Here are some points, one per row:
[-0.89  0.56  0.00  1.36  0.26  1.57  2.05  0.03 -1.73  1.81 -2.14  0.10 -0.20  0.06  0.13  0.07  0.36 -0.11  1.33  1.52  2.02 -2.29 -1.53  0.57]
[ 2.33 -0.67 -0.75 -0.01 -0.31 -0.16 -0.78 -0.06  1.65 -0.16  0.05  0.89 -0.28 -0.39  0.45  1.01  0.51  0.91 -2.48  1.28  2.72  0.81  0.09  1.39]
[-0.83 -1.32 -1.66 -2.14  1.64 -1.66 -1.07  0.14 -1.11 -1.58  1.90  0.41  0.30  0.61  0.74 -0.11  0.75 -1.08  1.01 -0.20  0.61 -0.85 -1.03 -0.27]
[ 0.79  2.14  1.40  0.31  1.56 -0.79 -0.39  1.09  1.49 -0.45  0.17 -0.55 -0.04 -0.60 -0.80 -0.10  1.24  1.78 -0.03  0.48 -0.80  1.23 -0.58  0.55]
[ 0.16  0.93 -1.02  0.31 -0.92  0.59  1.20  0.34  0.29 -0.50  0.52 -0.57 -0.86 -0.18 -0.77  0.16 -0.32  0.96 -1.72 -0.94  0.73 -0.04 -0.98 -1.68]
[ 0.54  0.76  0.67  1.06 -1.31  0.12 -1.49 -0.69  1.67 -0.53  0.95  0.25 -0.52 -0.27 -0.86 -1.05  0.08  1.04  1.39  0.87  0.04 -1.89  0.49 -0.83]
[-1.19 -0.31 -1.14  1.00  1.80 -0.30 -0.46  1.14  0.99 -0.35 -0.13 -0.56  0.45 -2.20  0.58  2.40 -0.43 -0.41 -0.94  0.00 -0.62 -0.57  0.47  1.06]
[ 2.64  0.86 -1.59 -0.22  0.68  1.43  0.70 -0.13 -0.21  0.46  0.57 -1.22  0.27  1.22  0.91  1.21 -0.72 -0.73  0.39  0.92 -0.46  0.08  0.04 -0.37]
[-0.27  0.01  0.36  2.30  0.42 -0.52 -1.20 -1.01  1.29 -0.62 -0.74 -1.33  1.36  1.64  2.24 -1.44 -0.62  0.46 -0.27  0.86 -0.49 -1.62 -0.16 -0.11]
[ 0.18  0.24  1.23  0.57  0.80  1.61 -0.71  0.10  0.46  0.49  0.01  0.16 -2.03 -0.57 -0.06  0.28  0.34 -2.94 -1.13 -0.95 -0.62 -0.26 -0.71 -1.74]
[ 1.56 -0.08  0.45  1.24  1.63 -0.05  0.99 -2.30 -0.33 -1.15 -1.69  0.18  0.07  0.02 -1.06 -0.15  0.71 -1.15  0.35 -0.99  1.67  0.85  1.04 -0.46]
[ 0.42  1.92 -0.56  0.11 -0.01 -1.24  0.51  0.33 -0.98 -2.09 -1.01 -0.30  0.09 -0.67  0.08 -1.00 -1.31 -1.14  1.22  0.67  1.53 -0.50 -0.91  0.61]
[-0.58 -0.02  0.09 -0.13  0.05  0.49  1.26 -0.06  1.77  0.20  1.59 -0.27 -0.94  0.87 -0.01  1.00 -0.48 -1.08  2.53 -0.03  0.38  3.07 -0.70  0.70]
[-0.10 -0.68  1.94 -0.15  0.21  0.11 -0.60 -1.20 -0.16  0.86 -0.03 -0.15 -0.76 -0.91  0.18  1.11 -0.76  0.68  1.17  0.87 -0.96  1.43 -1.14  0.26]
[ 1.14 -0.90  0.99 -0.84 -1.89 -0.47 -1.35  1.66 -0.17  0.97 -1.25 -0.09 -0.19 -1.39 -1.77 -0.39 -1.35 -0.24  0.18 -1.36 -0.71 -0.87  0.41  0.85]
[-0.54  0.56 -0.12 -0.74 -0.21  0.53  0.50 -0.37  0.04  1.12  0.13  0.11  2.00  0.48  1.03 -1.16 -1.64  0.65 -0.23 -0.12  1.41  0.58  1.26  0.91]
[ 1.31  2.27  0.35 -0.92  0.04 -0.85  0.89 -0.96  0.32  1.40 -0.25 -0.13 -0.52 -1.40  1.12 -0.56  0.98 -1.41 -0.57 -1.95 -1.22 -1.24  0.80  1.43]
[ 0.47  0.93 -0.45 -0.87 -0.78  0.78 -0.07 -2.31 -0.82  0.42  1.33 -1.16  0.39 -0.18 -0.35  1.16 -1.16  0.35  0.65 -0.88 -1.45  0.00 -0.39  1.35]
[ 0.08 -1.09 -0.55  0.64  0.29  0.65  0.71  0.14 -0.52 -0.64  0.32  0.76 -0.48 -2.99  0.15 -1.31 -1.01  0.83  0.51 -0.29  1.23 -0.73 -0.32  0.96]
[ 0.20 -0.51  0.30 -1.19 -0.38  0.43 -0.05  0.67  0.77  0.24 -0.62 -0.98  1.08 -0.09  0.78 -0.44 -1.17  0.31 -0.22 -0.34  0.64  1.35  0.21 -0.26]
[-0.79 -0.45 -1.00 -0.74 -0.24  1.91 -1.15 -1.17 -0.62 -1.53 -0.58 -1.79 -0.46  0.02 -0.61 -0.91  0.75  1.13 -0.47  0.16 -0.62  0.57 -0.54  1.05]
[-1.31  1.18 -1.97  1.95 -1.92  0.20 -0.37  0.46  0.34 -0.59  0.16 -0.85 -1.36 -0.05  1.20  0.44  0.57  0.20  0.15 -0.38 -0.85  0.35  1.24 -0.39]
[-0.70  1.00  0.66 -0.64 -0.93 -0.51 -1.50 -0.18 -1.07  1.52 -0.22  0.96 -0.61 -0.44  1.04  0.85  0.26  0.13  0.12  1.70  0.49  0.59  2.82 -1.44]
[ 0.85 -0.04  1.53  0.07 -1.59 -0.51  0.13  0.64 -1.03 -1.13 -0.29  0.79 -0.58  1.80 -1.29 -0.64  0.12  0.04  0.41  1.10 -1.16  0.63 -1.09  0.59]
[-0.38  0.87 -0.87  0.62  0.58 -1.10  0.53 -0.98 -0.26  0.17 -0.02  2.37 -0.19  1.63 -1.07 -0.56  0.55  0.22  0.46 -2.57 -0.10 -0.55  0.74  0.16]
[ 0.81 -0.06  0.77 -0.72 -0.62 -0.68  0.25  0.31 -0.29 -2.59 -0.03  1.12 -0.88  0.75  1.01  1.65 -0.45  0.03  0.87  0.39  0.94 -1.52 -0.93  0.70]
[ 0.02 -0.17 -0.27  0.35  0.88  0.66  0.89  0.00  0.37 -0.82  1.48  0.23  2.10  0.24 -2.27  1.54 -0.17  0.12 -1.34  0.27 -0.74 -1.03 -0.36 -1.60]
[ 0.94  0.76  0.05 -0.21  0.91  1.10 -0.93 -1.54 -0.05 -0.27 -0.80  1.72 -0.43  0.45 -0.50 -1.19  0.79  0.48  0.01  1.33 -1.31  0.67 -0.17  1.35]
[-0.82  0.89 -0.45 -0.99 -0.37 -0.18  0.50 -0.13  1.85  1.09  1.00  0.92  0.55 -0.39 -0.72  1.59 -0.12  0.03  1.40  1.09  0.68 -1.51 -1.39  0.48]
[-0.84 -0.40 -0.95 -1.18  0.81 -0.94 -0.22 -0.94 -1.62 -0.74 -0.27  1.22  1.21 -1.60 -0.63 -0.05 -0.56  0.23  0.54  0.46 -1.00 -0.13  0.88 -1.49]
[ 2.16 -0.03 -0.20 -1.19 -0.31 -0.16 -0.71  1.37  0.42  0.50 -0.46  0.50  0.90 -0.96  0.76 -0.40  0.82 -0.91 -0.81  0.28 -1.19 -0.32 -0.26 -0.85]
[-1.01  0.68  1.28 -1.91  0.56  1.82  1.34  1.51 -0.93 -1.47 -1.15 -2.05 -0.83 -0.12 -1.13 -0.36  0.84  0.97 -0.68  0.45  0.46 -0.36  1.28  0.02]
[-0.52 -1.20  0.22  0.35 -1.32 -0.17  1.13  0.24  0.38  0.34  0.87  2.12  0.54  0.73  1.26 -0.12 -0.92  0.15 -2.29 -0.47  0.38  0.15 -0.63  0.60]
[-0.65 -1.06 -0.43 -1.32  1.39 -1.21  0.40  0.52  1.53  1.10  0.69 -0.91 -1.37  1.18 -1.09 -1.74  1.90  2.12  1.09 -1.05  0.39 -1.00  1.28 -0.01]
[ 0.12 -0.98 -0.04  0.84 -0.24 -0.80 -0.29 -1.40  0.73 -0.55  0.32 -1.45  0.36 -1.93  0.20 -1.25 -0.32 -0.39  0.78 -0.38  0.44  1.16 -0.89 -2.31]
[-1.46 -0.40 -0.44 -0.61  1.01  3.05 -1.14 -0.42 -0.43  0.30  0.09  1.88 -0.96  0.59 -0.07 -1.06  0.94  0.59 -0.77  0.10 -0.40  0.46 -1.14  0.01]
[-0.92  0.82 -1.10  0.87 -1.00 -0.35 -0.85  1.33 -0.37 -0.10 -0.13  0.60  0.03  0.45 -1.41  0.11 -0.16 -0.47 -0.04  0.19  0.02  1.52  1.68  0.27]
[-0.71 -1.62 -0.82 -0.44  0.77 -2.31  1.99 -0.78 -1.53  0.22 -1.34 -0.48 -1.44  0.38 -0.08 -0.25  0.25  0.83 -1.63  1.68 -2.27  0.51 -0.50  1.05]
[ 1.27 -1.02 -0.58  2.74 -0.13  0.20  0.93  1.72 -1.20  0.82  0.55  1.04  0.89 -1.31 -0.41 -1.10  1.03  0.48  1.29  0.49 -1.23  1.60 -0.62  0.76]
[ 0.22 -1.09  0.86 -0.16 -0.74 -0.56  0.79  0.20 -0.06  0.75  0.03 -2.14  1.72  0.29  0.41 -0.04  2.09 -1.13  0.17 -0.01 -0.12  0.89 -0.70  0.10]
These points spread out most along one direction. Take the direction at right angles to it along which they spread out most. Go by this last direction. How far along it is each point below, from 0 to 99? The average is 50, and the first point in the table lies past the average. One standard deviation of the points above along it is 16.
[ 0.01 -1.06  0.54  0.38 -1.49  1.15 -0.03  0.16  0.18  0.06  1.43 -0.73 -0.23  0.35  0.17 -0.48  0.93 -0.77  0.46 -0.81 -0.08 -1.05  0.49  0.01] ~ 43
[-0.45 -0.72  1.32  0.92  0.05  0.80 -1.15 -0.56 -0.49 -1.44  0.15 -0.32  1.25  1.03  0.05  0.70 -0.51 -0.90 -1.27 -1.29  0.23 -0.04  1.50  1.68] ~ 48
[ 0.74 -1.70  1.33  0.03  1.32  1.03  0.57  1.10 -0.07  0.11  0.65  0.43  0.93  1.39  1.06  0.19 -1.29 -0.34  1.26  0.83 -0.91 -0.38  2.37 -0.70] ~ 49
[ 0.79  1.59 -0.47 -0.96  0.73  0.43 -1.54  1.38 -1.15  1.32 -1.81 -0.10  1.35  1.63  1.51  0.24 -1.33  1.65  0.59 -2.32 -0.11  1.02 -1.23 -1.98] ~ 43
[-0.69 -0.79 -0.91 -0.41  0.54 -0.68 -1.91  1.86 -0.38  0.90 -0.90 -0.35  0.26  0.19  0.33  0.98  2.12 -1.72  0.10  0.43  1.19 -0.16 -0.23  0.67] ~ 51
[ 0.59 -1.46 -0.77 -0.70 -0.80  0.20  1.87 -0.66  1.06 -0.69 -1.05  0.75 -0.94 -0.15  0.29 -0.09  0.10  0.36 -0.29 -0.65  0.01  0.09  1.70 -1.97] ~ 48
[ 1.04 -0.28 -0.75  0.96  0.42 -1.09 -1.33 -0.08 -1.70  2.26  2.48 -2.06 -1.44  0.87 -1.48 -0.43 -1.40  0.30 -1.36  0.59  1.15 -0.58  0.09 -0.20] ~ 45
[-1.57  1.63  2.39 -0.65 -0.15 -0.40  0.68 -0.82 -0.28  0.19  1.56  0.10  1.05 -0.99  0.41 -1.27  0.37 -1.56 -1.70  0.50  0.98  0.65 -0.28 -0.74] ~ 47
[-2.02 -1.16 -0.62 -0.25  1.05 -0.99 -0.70 -0.13  2.69  1.18 -2.17  0.05 -0.16  0.65 -0.90  0.03 -1.87 -1.31 -0.07  0.13 -0.29 -0.10 -0.73  0.26] ~ 53
[-0.62 -0.43 -0.18 -0.12 -2.65 -0.70  0.05 -1.85 -0.55  0.44 -0.98  0.44  1.06 -0.23 -0.22  2.28  1.81  1.00  0.25 -0.44  0.18 -0.52 -0.13 -0.63] ~ 54
[-0.85 -0.21  2.39  1.80  0.77 -0.59  0.26  0.99 -1.01 -0.44  0.59  0.07 -0.92 -0.21  0.91  1.57 -0.56  1.31  0.01 -1.88  0.46 -0.24 -0.29 -0.42] ~ 54
[-0.67  1.33 -0.50 -0.34 -0.87 -0.88  0.87  1.31  0.80 -0.78  0.50  0.35 -0.55  0.71  0.54 -0.96 -0.59 -0.53 -0.44  0.65 -1.24  0.12 -0.33  0.03] ~ 48
